In the rows, 128 means zero.
One turn moves each row of this set onto another row. After a few examples, where does it send each row asked below?
vefev: [105 117 138 113 123 135 137 116 139 115 112 129 148 133 103 146 125 139
 147 138 153 104  92 145 124 116 129 147  87 121]
tuk: [116 124 131 116 154 142 118 138 152 127  70 151 136 140 112  74 148 172
 117 141 151 104 137 139 105 112 106 157 108 137]
zop: [138 136 148 125 144 117 118 137 122 107 121 140 126 128 118 140 128 160
 112 141 180  94 129 148  88  99 102 136  99 137]
bisi: [140 122 123 126 130 161 119 128 111 120  83 152 145 147 148  87 168 156
 114 152 139 114 105 125 117 122 119 138 109 145]
zif: [123 131 144 120 106 136 120 127 136 105 101 142 158 133  99 136 114 156
 156 137 138  82 113 115 116 127 106 143  85 123]
dizu: [113 108 164 149 121 136 104 144 130 126 112 150 157 135 135 107 127 164
 145 122 134 132 136 131 110 128 111 109 142 121]
dil: [109 103 131 106 132 140 131 154 138 108 109 135 102 142 132  95 131 133
 142 119 119 117 123 142 103 127 124 154 109 114]
Sak: [114 101 129 117 147 150 135 156 135 100 115 146 106 130 144 107 140 133
 147 122 128 120 122 140  99 130 113 163 103 113]
per: [ 92 107 109 146 154 150  98 153 119 123  91 162 128 124 117 105 146 143
 133 119 143 101  91 135 125  97 118 141  99 148]
Nibef: [136 129 164 118 150 140 121 142 128 138 113 156 170 123 128 127 145 164
 116 144 176  95 132 127  96 112  92 143  88 136]
Sok: [137 135 132 121 130 144 114 130 117 117 112 156  94 167 118  90 121 148
 121 134 150  72 121 136 117 109 107 135  90 117]
Kodad: [117 127 166 128 142 149 114 133 113 144 129 145 166 115 145 117 164 136
 129 138 155 109 112 114 121 119 108 125  85 138]
Lan: [102 129 132 135 140 118 111 144 114 140 107 162 124 155 132 130 135 165
 130 126 177 112 139 154  99 105 103 114 135 113]
Dafu: [117 102 131 109 126 158 125 150 106 138  82 162 133 163 129 110 116 126
 126 109 130 103 120 116 131 110 123 144 120 113]
met: [121 115 144 115 135 122 130 156 117 138 121 156 156 155 136 122 152 170
 127 143 174 121 125 153  97 130 103 132 132 102]
terof: [109 110 175 140 140 119 119 159 121 126 101 149 126 131 113 146 117 131
 130 129 129 116 134 101 116 110 110 124 117 119]
lidi: [103 133 138 138 159 140 136 127 122 128  76 169 132 125 123 154 125 158
 145 170 148 105 106 132 113 131 119 141  94 116]
mesef: [109 114 151 129 119 132 107 147 108 135 152 158 152 143 124 102 158 164
 136 138 163 106 100 154 114 133  93 134 115 119]
doliv: [138 104 134 120 126 148 120 148 107 123  67 165 145 157 133 116 117 129
 121 110 139 108 130 118 130 104 125 145 117 111]
kavit: [ 95 104 111 135 151 166 108 155 110 134  89 169 132 135 133 102 137 146
 134 126 140 106  86 135 117 108 122 140  96 145]
ven: [114 120 136 114 169 145 130 140 164 133  86 144 140 137 106  80 145 165
 118 134 153 105 132 130 110 112 116 148 109 122]
Geri: [151 114 133 129 123 147 117 131 121 117  93 151 140 151 140  94 175 151
 117 156 123 104 102 116 120 125 118 130 104 139]
bugek: [102 123 168 147 142 136 107 152 109 139 118 144 144 121 125 127 124 129
 133 129 145 110 101 110 126 106 131 104  90 129]
Fub: [109 121 141 115 131 143 143 106 115 138  97 156 136 145 115 160 141 135
 135 159 147  99 105 130 137 120 107 154 103 116]
Zaved: [106 118 141 155 124 126  97 141 117 123 121 161 114 143 146 125 141 161
 149 130 139 119 135 142  98 121  95 105 134 128]
dekeg: [103 144 145 123 128 130 106 109 142 110  84 147 144 114 115 126 140 143
 162 133 139 103 137 122 117 138 103 143  83 129]
tipat: [132 136 125 120 120 135 115 142 123 106 103 145  96 161 112  83 122 160
 122 138 138  76 123 135 107 110 105 141 103 123]
Kufo: [102 117 161 141 122 135  92 137 118 141 128 156 164 137 109  93 124 160
 134 114 162 111 116 146 131 115 108 118 124 123]
kup: [124 117 163 128 134 106 119 136 125 105 117 136 102 131 122 150 140 131
 121 138 144 120 142 135  99 109  99 137 114 130]
Matu: [119 161 135 139 137 135 119 104 116 106  75 148 133 119 133 132 130 149
 143 154 153 108 123 123 122 134 129 122  96 120]

Geri turns into ven
dizu turns into Kufo
And these:
vefev turns into Fub
kavit turns into bisi
Nibef turns into zop

One turn moves each row of this set onto another row. After a few examples, where does it send each row asked below?
Favev: [135 143 153 150 142 127 151  91 137 139 133 138 150 121 113 177  98]
virer: [121 146 115 162 120 133 125 124 124 151 157 164 108 126 127 131 107]
Duka: [119 132 156 147 153 116 139  77 147 151 129 154 116 118 134 162 124]
pag: [125 124 117 143 137 155 134 123 140 164 119 136 116 137  91 136 144]
vigi: [127 128 106 148 145 138 112 129 168 149 128 121 133 133 127 143 131]
zava: [130 154 149 169 140 145 126 110 134 137 139 140  87 160 117 171  98]
Zal: [116 139 143 127 130 120 142 112 135 106 123 149 134 160 111 151 119]
meza: [129 131 144 132 131 138 122 127 113 163 142 107 127 123 103 154 122]
did: [137 114 139 136 140 148 116  97 123 167 120 121 131 141  97 133 106]
noner: [120 136 134 117 147 127 165 107 143 146 138 158 140 138  89 160 102]
dad: [127 132 119 131 129 146 111 119 151 160 149 138 138 154 119 183 139]
sipap: [116 107 135 134 151 124 131  83 138 131 125 148 120 131 137 170  94]
Zedu: [122 147 124 152 143 119 107 104 151 145 153 154  92 159 131 141  94]
kagas: [125 138 148 147 138 151 133 132 149 156 147 174 100 141 135 125 114]
Zaz: [144 156 144 135 141 155 109 118 159 126 138 151  96 128 101 160 105]

Zal turns into Zaz
sipap turns into kagas
And these:
did turns into Duka
pag turns into Favev
vigi turns into noner

